Families of rows that turns and mirrors carry onto each other, the same ones carrying the whole set onto itself: the rest of each named row's family, in list order
4 families of 8 rows
Mek: 17; 13; 11; 52; -6; -10; -19; -4; 4; -7
sok: -12; 8; -13; -37; -20; -14; -2; 3; -22; 12
Rege: -12; 44; -1; -6; 16; -3; -5; 32; -8; 10
zev: -34; -25; 3; 21; 22; 3; 19; -28; 16; 1
Vobez: -18; -12; 17; 10; -9; -18; -22; -34; 9; 32
Vav: -24; -10; 4; 9; 27; 12; 19; -28; 16; -23
bude: -5; 2; 16; 29; -18; -20; -26; -38; -11; 6
garo: 3; 18; 20; 48; -13; -23; -12; -20; -15; -5
bele: -22; 4; -44; 6; 6; 7; 0; -10; 5; 36
nel: 9; 34; 12; 40; -11; -21; 9; 2; 11; -14
Lesuv: -22; -14; -6; -27; -35; -6; 12; -2; -17; 10
Peto: -13; 24; 4; -27; 10; -11; 6; 31; -24; 8
moged: -16; 34; 10; 0; -7; -13; -6; 29; -37; 2
siro: -2; -13; -47; 9; 4; 8; 14; 5; -4; 27
fazu: 17; 26; 19; 26; -7; -33; -13; -15; 9; -4
kes: -4; 2; 13; 29; -4; -35; -10; -35; 7; 25
nuzu: -32; 12; -3; -28; -13; -4; 7; -1; -38; -7
figu: -31; 0; -19; -36; -10; 7; 3; -5; -14; -7
fubu: -32; -3; -4; 9; -1; -11; 36; -32; 23; -7
teki: -16; -5; 25; 10; 38; 13; 8; -7; 11; -22
levus: -22; -14; 18; -2; 19; -14; 29; -26; 22; -8
pekam: 9; -9; 2; 26; -12; 6; 19; 42; -17; 11
bemo: -9; -5; -10; 29; 21; 18; 15; 38; -18; 10
Buve: 5; -5; 36; 9; 25; 8; -10; 14; 21; -4
muk: -18; 35; -3; -19; -2; -1; -6; 14; -33; -11
vibi: -13; -12; -36; 29; 10; 17; -1; 0; -22; 30
rufi: -10; -12; -42; 20; -17; 7; -10; -9; -15; 26
Nid: -5; 9; 26; 2; 21; 6; 0; 4; 16; -36
bipo: 9; -3; -21; 29; 3; -2; 17; 30; -21; 28
nem: -31; 7; 18; 15; -17; -31; -13; -39; -8; 9
lega: 10; -12; 22; 10; 28; 2; 13; -1; 28; -17
tarov: 6; -16; -22; 33; 5; 24; 3; 21; -25; 13

The rest of the family of rufi: Mek, zev, moged, figu, bemo, Nid, nem
The rest of the family of teki: Vav, bude, garo, nuzu, muk, vibi, tarov
The rest of the family of bele: Rege, Vobez, nel, Lesuv, fubu, pekam, Buve

Families of rows that turns and mirrors carry onto each other, the same ones carrying the whole set onto itself: the rest of each named row's family, in list order
5 families of 6 rows
Dumor: 42; 5; -44; -16; 10; -33; 53; 21; 7
pized: 21; 11; -47; 1; 21; -34; 73; 2; 3
Dono: 26; 11; -50; 33; 55; -34; 39; -29; 20
vem: 12; -14; -31; 2; 60; -15; 44; -42; -2
paza: 49; -2; -47; 8; 16; -42; 51; 30; -1
zevo: 56; 3; -48; -21; 12; -19; 18; 27; -21
tisok: 38; -21; -55; -8; 19; -16; 68; 8; -11
zofu: 31; 10; -48; 33; 66; -21; 4; -35; -2
Pap: 28; 10; -23; -10; 57; -16; -11; -28; -13
sil: 31; 11; -39; -2; 49; -6; -8; -18; -44
lagi: 39; 7; -63; 28; 31; -37; 58; -1; 18
pifu: 19; -17; -41; 0; 39; -22; 72; -19; 6
fetu: 43; -20; -47; -9; 44; 5; 8; -11; -44
Sos: 52; 0; -37; 7; 46; -19; -17; 4; -35
naka: 24; -16; -34; -1; 62; -1; 12; -38; -27
Bes: 5; 16; -32; 8; 48; -32; 54; -30; 7
zup: 51; -23; -58; -13; 22; -2; 36; 12; -36
nuvun: 47; 6; -55; -9; 22; -7; 10; 15; -48
remos: 49; 6; -37; -18; 36; -10; -14; 2; -31
nusem: 57; 3; -74; 21; 18; -27; 42; 20; -4
balet: 14; 13; -18; -4; 55; -31; 24; -34; 16
zulas: 20; 10; -30; -7; 32; -40; 56; -9; 25
fer: 27; 3; -33; 16; 36; -50; 59; 0; 21
paguk: 30; 5; -23; 16; 66; -27; -9; -25; -13
baki: 18; 6; -21; 21; 61; -42; 29; -27; 14
tob: 63; 3; -72; 19; 29; -14; 6; 14; -26
pelin: 43; 6; -58; -7; 8; -22; 51; 25; -24
Sak: 10; 16; -28; 6; 62; -18; 13; -40; -16
Kop: 51; 6; -59; 24; 52; -11; -12; -14; -25
pegam: 62; -4; -49; 4; 21; -26; 13; 32; -29

The rest of the family of pifu: vem, tisok, fetu, naka, zup
The rest of the family of Bes: pized, sil, nuvun, pelin, Sak
The rest of the family of Dono: zofu, lagi, nusem, tob, Kop

Families of rows that turns and mirrors carry onto each other, the same ones carrying the whole set onto itself: the rest of each named row's family, in list order
4 families of 8 rows
Zudev: -29; -16; 41; 35; 15; 15; 40; -2; 17; -19; 21; 36; 22; -10
lodo: -34; -13; 31; 41; 13; 10; 33; -2; 13; -32; 22; 22; 5; -10
Naru: 1; -11; -7; 40; 46; 15; 14; 16; 40; 35; 19; -8; -26; 10
puli: -32; -46; 45; 35; -14; 1; 52; -14; 49; -10; -22; 8; 26; -3
Lur: -1; -14; 1; 36; 2; 48; 28; -2; 16; 7; 32; -13; -17; -4
duku: 26; -34; 16; 36; 12; 0; 41; 1; 83; 48; -10; -18; -4; 8
Vef: -28; -41; 11; 39; 47; -13; 3; 32; 36; 4; -6; 24; -13; -6
lipu: -19; -28; 24; 37; 47; -17; 6; 31; 29; -14; 7; 27; -7; 4
dori: 26; -28; 10; 46; 15; -12; 40; -20; 69; 49; -5; -9; -5; 11
suza: 16; -35; 19; 26; -25; 38; 41; -8; 25; 30; -19; -22; 1; 0
vimi: 1; -45; 15; 31; -24; 38; 46; -14; 50; 27; -12; -27; 4; 5
vuzot: 9; -9; 13; 35; 7; 48; 26; -2; 2; 6; 28; 2; -8; 4
libeg: -6; -13; 2; 44; 55; 13; 25; 3; 55; 43; 13; 5; -28; 2
vepor: -4; -4; 9; 27; 19; 47; 29; 1; 4; 15; 22; -9; -11; 11
rilo: -43; -14; 35; 30; 18; 15; 45; -1; 16; -10; 12; 30; 17; -21
Sufa: 6; -4; 19; 28; 10; 48; 38; -6; 7; 11; 27; 6; -14; -8
zeti: 39; -27; 28; 43; 15; -5; 39; -6; 78; 38; -9; -2; -17; 0
nibis: -6; -27; -6; 37; 52; 13; 13; -2; 36; 38; 18; 6; -25; 19
rig: -32; -45; 34; 29; -18; 5; 48; -3; 34; 8; -34; 3; 32; -13
garud: -13; -14; -7; 40; 47; 12; 12; 3; 53; 42; 12; -4; -24; 11
res: -18; -42; 45; 25; -17; -2; 55; 3; 49; -2; -19; 5; 40; -13
dafa: -21; -39; 13; 34; 39; -11; -8; 30; 33; -7; 2; 24; -13; 5
fusuz: 7; -36; 8; 34; -24; 39; 37; -6; 31; 35; -16; -26; 13; 7
gepa: -16; -54; 14; 31; 39; -15; 4; 27; 32; -6; 13; 35; -5; 0
Pok: -32; -25; 38; 22; 20; 17; 34; 14; 12; -25; 17; 29; 17; -8
ruru: -31; -45; 36; 35; -14; 6; 52; -7; 47; 9; -22; 7; 43; -7
Devim: 17; -55; 31; 39; 1; -39; 29; 9; 65; 5; -8; 19; 15; -9
Varu: 9; -23; 15; 30; -18; 29; 51; -11; 41; 37; -14; -33; 14; 5
ganu: 26; -23; 23; 41; 12; -7; 38; -12; 88; 42; -3; -4; -7; 4
Dulu: 17; -50; 43; 34; 4; -30; 17; 17; 68; -7; -14; 22; 4; -3
savi: 5; -51; 48; 33; 12; -31; 33; 17; 71; -1; -22; 18; 14; 2
papud: 16; -55; 37; 40; 7; -31; 17; 22; 58; -1; -27; 17; -2; -7

The rest of the family of Lur: lodo, puli, dori, vimi, nibis, gepa, Devim
The rest of the family of duku: Naru, lipu, vepor, res, Pok, Varu, savi

